In the rows, 128 means zero.
Each path below is one point turned by a fixed rotation once a step. After each direction that follows a path, write how fast that rotation turns it, in degrees a step (0 if it stays still).
Each turn is a multiple of 5 degrees from 10 to 175, or 0.
Each row of a path follows its step; steps can be skipped.
Rotation 1:
step 0: [128 134 122 128 133 141 131 129 133 130 119 125 142 127 126 140 122 127
 112 126 119 127 128 122 124 122 133 135 126 132 130 129 129 131 125 127
 121 133 137 126 124 124 136 143 131 119 128 135 123 134 120 122 129 130
 120 134 127]
step 2: [128 127 123 121 124 126 117 125 128 142 122 134 128 133 124 119 130 128
 119 119 130 134 127 127 128 126 127 123 123 129 113 122 122 119 136 124
 135 131 129 117 133 135 138 127 142 137 132 132 127 135 120 125 128 127
 124 115 131]
step 6: [131 128 112 125 134 131 130 127 128 125 126 130 130 118 140 126 118 127
 130 136 140 132 128 119 119 123 120 132 121 122 128 126 131 130 125 129
 129 141 131 128 141 126 129 124 131 128 123 130 139 120 119 134 120 120
 136 123 128]
step 9: [134 129 126 126 131 122 134 125 133 126 133 132 138 139 119 123 133 125
 123 136 114 127 114 136 129 125 129 118 123 124 134 126 123 128 126 125
 138 123 137 129 130 115 124 132 139 119 136 130 126 129 137 126 135 131
 131 128 131]
step 11: [130 120 127 134 124 125 127 133 143 133 132 127 134 132 132 119 128 120
 129 123 136 116 136 121 131 124 128 123 132 131 138 123 117 129 120 133
 142 126 127 122 129 126 141 125 123 134 130 132 118 127 124 134 123 132
 131 133 131]
step 12: [122 126 139 124 132 133 140 129 131 124 133 125 134 123 142 135 133 134
 138 118 135 134 130 123 131 134 130 131 128 114 134 129 135 122 133 140
 121 130 125 125 122 132 127 126 136 136 129 132 119 123 129 126 137 120
 128 127 123]
step 16: [123 124 141 140 129 127 126 124 123 124 135 117 133 128 130 130 132 132
 133 138 132 125 128 119 125 128 136 139 125 132 124 137 123 127 122 125
 133 128 143 121 128 134 115 124 121 125 134 126 126 129 132 119 128 134
 127 137 135]
step 17: [119 135 127 126 136 132 132 117 116 127 130 134 132 127 127 132 127 128
 126 118 126 129 139 135 128 121 130 118 135 133 123 127 125 126 124 132
 140 129 131 126 130 125 124 128 127 122 140 142 127 131 135 139 121 121
 117 128 118]
step 18: [134 122 129 136 132 137 143 137 125 143 139 125 130 132 123 118 123 130
 132 130 124 124 130 142 135 125 127 135 134 135 123 122 132 121 130 136
 127 134 127 122 129 125 121 126 134 126 131 116 131 124 125 123 128 129
 136 123 126]
step 20: [127 122 134 141 126 123 133 130 134 122 122 110 122 131 126 122 131 131
 126 110 118 133 124 123 123 129 122 137 138 125 132 122 129 126 134 132
 127 114 130 129 127 132 134 135 127 129 125 127 131 130 129 129 127 134
 135 136 130]
step 22: [135 131 129 133 127 124 126 135 130 114 127 125 115 128 122 130 121 135
 120 127 132 120 124 131 137 131 126 119 124 126 117 128 125 117 124 135
 141 139 133 138 129 135 125 128 137 130 123 119 131 130 138 128 125 125
 128 134 130]
Directions:
[131 128 127 127 125 125 129 129 127 126 128 130 128 123 128 127 129 128
 123 128 128 127 125 129 127 128 127 128 130 127 129 130 129 127 127 126
 129 126 129 127 131 128 127 129 130 131 126 125 130 128 126 130 128 126
 128 127 127]
20
[127 126 125 128 125 129 127 127 129 132 126 127 127 129 130 129 131 129
 130 127 127 129 125 128 124 127 128 130 130 130 126 127 128 127 131 128
 128 128 128 130 127 125 128 128 130 127 126 128 127 128 126 129 132 125
 129 128 126]
60
[131 128 131 126 129 128 129 125 127 130 130 131 128 127 128 127 126 131
 129 126 132 128 132 129 125 128 131 127 128 129 126 126 128 129 128 131
 130 131 128 127 128 129 127 128 131 131 126 126 128 129 129 128 131 127
 126 126 127]
70
[126 129 127 130 130 129 131 123 126 130 127 130 125 126 129 126 128 128
 129 130 128 128 128 130 126 129 129 132 129 129 128 128 130 130 126 126
 128 128 129 126 128 127 125 127 128 125 129 128 131 126 130 131 125 128
 129 128 131]
35
[127 127 126 129 124 128 132 125 126 130 129 129 130 130 127 125 128 128
 127 128 127 127 130 126 129 129 126 126 131 127 127 130 128 129 131 129
 127 129 130 128 129 126 127 127 128 129 132 128 126 129 127 127 129 130
 125 127 130]
45
Rotation 2:
step 0: [122 125 121 119 134 124 122 124 130 130 121 123 134 142 140 133 119 131
 129 123 131 114 133 123 132 124 132 125 127 123 120 124 126 128 110 133
 126 131 126 127 137 123 124 121 132 120 117 133 127 130 131 125 136 126
 126 127 125]
step 1: [129 130 127 125 122 128 126 133 122 130 132 126 134 126 124 129 129 131
 126 118 121 128 123 139 121 124 124 130 130 129 128 117 127 128 122 139
 140 126 124 129 144 132 124 118 124 122 142 122 128 121 121 112 135 137
 128 126 131]
step 3: [121 133 133 131 131 130 120 119 142 121 133 124 123 133 125 126 124 140
 122 124 124 121 130 125 134 133 125 119 138 132 131 124 120 118 127 134
 128 125 138 133 125 120 133 117 132 135 115 133 128 130 124 123 124 139
 127 132 126]
step 5: [128 130 137 121 122 125 131 125 120 129 124 138 130 131 124 132 117 131
 135 125 118 126 130 133 129 115 121 134 128 129 118 124 127 127 125 128
 132 124 123 129 122 129 140 130 132 128 129 116 126 143 128 117 133 124
 124 134 142]
step 9: [124 134 132 114 127 134 125 131 131 133 124 136 136 134 125 118 130 129
 131 119 128 137 124 129 131 129 137 126 130 131 126 122 118 121 119 127
 131 127 132 122 128 128 126 134 146 130 128 136 137 135 123 123 122 125
 116 129 139]
step 11: [134 127 129 118 117 120 117 127 128 129 136 125 134 126 123 133 120 128
 130 135 128 107 116 131 126 125 129 125 133 117 124 136 133 130 134 121
 127 129 122 123 128 133 131 120 132 133 124 140 127 134 124 130 136 130
 125 133 126]
step 12: [128 122 131 128 126 135 114 126 117 126 126 122 132 129 119 134 130 122
 125 125 123 128 128 121 135 136 134 119 129 128 125 120 140 131 120 139
 129 125 141 124 121 130 128 126 136 127 139 137 129 123 123 127 125 139
 132 123 134]
step 13: [139 135 124 120 127 142 138 127 121 127 123 125 130 125 120 121 127 129
 125 136 129 137 120 127 133 136 133 121 127 125 136 130 129 122 126 117
 134 134 129 133 129 110 134 124 135 127 130 118 127 126 126 127 133 131
 124 133 138]
step 17: [138 129 119 114 130 128 121 117 134 140 121 117 130 133 130 132 130 120
 126 136 122 130 128 123 124 126 139 133 130 135 127 132 127 124 128 120
 119 123 130 137 130 129 128 118 124 130 127 123 134 135 124 127 137 135
 133 125 140]
step 22: [136 118 126 126 122 123 137 121 117 124 139 121 133 139 133 121 127 130
 130 128 118 122 130 123 128 131 124 126 132 122 118 120 131 131 137 128
 143 128 126 134 135 115 126 119 124 125 129 127 132 139 128 123 133 132
 130 127 122]
step 23: [128 120 135 129 116 136 125 129 127 123 129 130 129 132 127 130 120 127
 129 139 118 132 122 136 111 143 138 132 128 136 124 133 128 131 129 135
 129 129 127 130 125 136 120 131 127 114 133 129 138 126 132 127 134 132
 134 131 135]
Directions:
[129 126 127 128 129 124 130 130 131 129 131 128 128 128 128 126 126 131
 127 128 130 131 125 127 126 125 130 129 129 128 130 126 132 126 130 127
 128 128 130 128 126 124 130 127 127 128 130 128 128 127 128 126 130 130
 128 126 127]
155
[126 126 131 126 130 127 129 128 126 127 128 127 131 124 128 125 130 126
 129 129 128 127 127 128 127 130 129 128 127 130 131 127 128 125 127 129
 129 127 128 129 127 130 129 129 128 126 130 125 123 125 129 129 126 126
 127 128 127]
130
[130 129 129 129 130 126 126 130 126 125 129 122 125 128 126 129 128 126
 129 126 125 129 127 127 129 128 126 127 130 128 128 126 126 125 130 126
 126 129 125 131 129 127 127 128 127 130 129 125 127 128 126 126 128 129
 128 125 128]
155
[128 128 128 132 128 128 128 129 128 128 126 131 131 125 129 132 125 127
 127 129 126 129 129 127 129 127 128 130 128 130 130 128 125 130 131 128
 128 127 131 131 127 127 133 128 129 127 126 125 129 128 125 129 128 127
 129 127 128]
35
Rotation 3:
step 2: [132 132 128 124 128 143 134 140 130 112 138 136 138 136 132 124 115 121
 144 123 123 137 130 137 130 131 131 122 119 123 135 125 134 133 123 131
 127 129 125 131 130 138 116 129 127 120 130 131 128 125 129 131 128 131
 116 135 135]
step 8: [129 134 134 123 124 125 131 145 128 118 125 126 142 128 132 130 125 135
 124 131 128 120 117 127 129 128 137 136 134 130 143 125 138 128 117 123
 130 126 125 127 131 135 123 130 118 116 130 120 117 127 130 118 127 120
 116 117 125]
step 10: [124 117 133 141 127 121 119 130 140 125 133 140 125 137 125 130 140 135
 121 114 133 129 134 141 119 128 121 118 122 122 131 126 121 131 133 129
 130 131 126 122 123 129 115 123 122 134 130 133 126 132 125 130 131 124
 124 123 144]
step 11: [127 141 123 134 131 123 124 131 121 130 124 123 119 120 129 128 134 127
 132 138 124 123 128 123 111 125 131 121 133 125 120 137 126 116 124 132
 134 131 121 136 121 133 126 128 127 115 139 138 141 120 120 120 126 138
 122 121 124]
step 12: [127 132 135 127 115 143 123 134 127 133 122 135 133 123 140 139 123 114
 134 127 120 129 133 130 130 125 135 135 119 125 126 132 135 124 127 126
 122 123 133 139 118 127 124 132 128 137 133 123 125 139 133 140 139 128
 125 135 119]
step 13: [131 137 120 127 118 121 136 120 134 123 132 119 121 123 126 123 122 145
 132 117 125 123 134 134 128 122 117 118 130 139 117 123 133 130 123 136
 129 126 135 132 128 124 125 139 123 135 114 118 120 129 130 126 122 124
 129 132 125]
step 14: [136 121 132 121 137 128 140 132 143 124 133 132 134 121 123 137 137 127
 122 128 129 129 127 131 140 130 134 133 139 132 121 142 126 129 129 122
 121 126 127 127 132 126 127 120 128 124 132 124 118 120 113 122 121 135
 110 127 129]
step 16: [134 119 138 135 126 116 122 128 124 138 137 126 130 124 127 132 118 131
 127 136 142 126 124 130 109 138 120 133 122 138 133 127 126 133 132 121
 130 138 129 135 127 127 124 136 126 129 124 122 126 134 129 139 134 122
 119 120 137]
step 17: [140 120 119 130 122 134 133 129 115 129 131 126 111 125 128 129 131 127
 115 131 122 135 119 131 129 122 134 132 134 127 118 133 137 115 127 141
 131 132 121 124 125 128 121 125 132 129 127 128 144 123 129 131 116 117
 127 125 130]
step 18: [124 127 137 132 119 128 127 120 131 113 124 128 139 128 119 134 130 125
 129 125 114 125 130 131 128 134 151 119 124 123 139 116 133 123 117 131
 121 130 118 121 120 128 132 129 125 125 126 128 122 134 122 136 135 130
 126 130 121]
step 19: [142 132 120 126 130 121 134 129 124 123 141 135 128 125 127 118 119 120
 151 130 137 125 142 128 128 119 122 126 122 128 128 119 120 123 120 127
 131 127 123 128 135 133 126 135 126 138 130 127 126 118 128 117 130 130
 126 135 125]
Directions:
[129 126 127 125 127 126 125 126 129 127 130 128 126 128 127 129 131 128
 129 125 130 128 126 128 128 126 130 127 130 130 128 131 127 130 127 129
 128 127 129 130 126 126 127 124 128 127 126 129 129 125 130 128 129 125
 128 125 128]
110
[126 129 129 127 131 123 129 126 127 128 127 129 130 127 127 127 127 131
 129 130 127 126 126 126 125 128 130 126 128 130 126 127 128 128 129 128
 128 125 126 129 126 131 131 131 125 129 128 128 126 127 129 128 128 126
 127 126 130]
140
[128 128 125 128 125 130 130 124 129 127 126 128 130 125 129 126 131 130
 126 129 127 128 126 127 127 129 129 129 132 125 128 129 128 127 128 129
 130 128 130 126 129 127 128 127 127 127 133 130 128 128 125 129 128 127
 125 127 131]
110
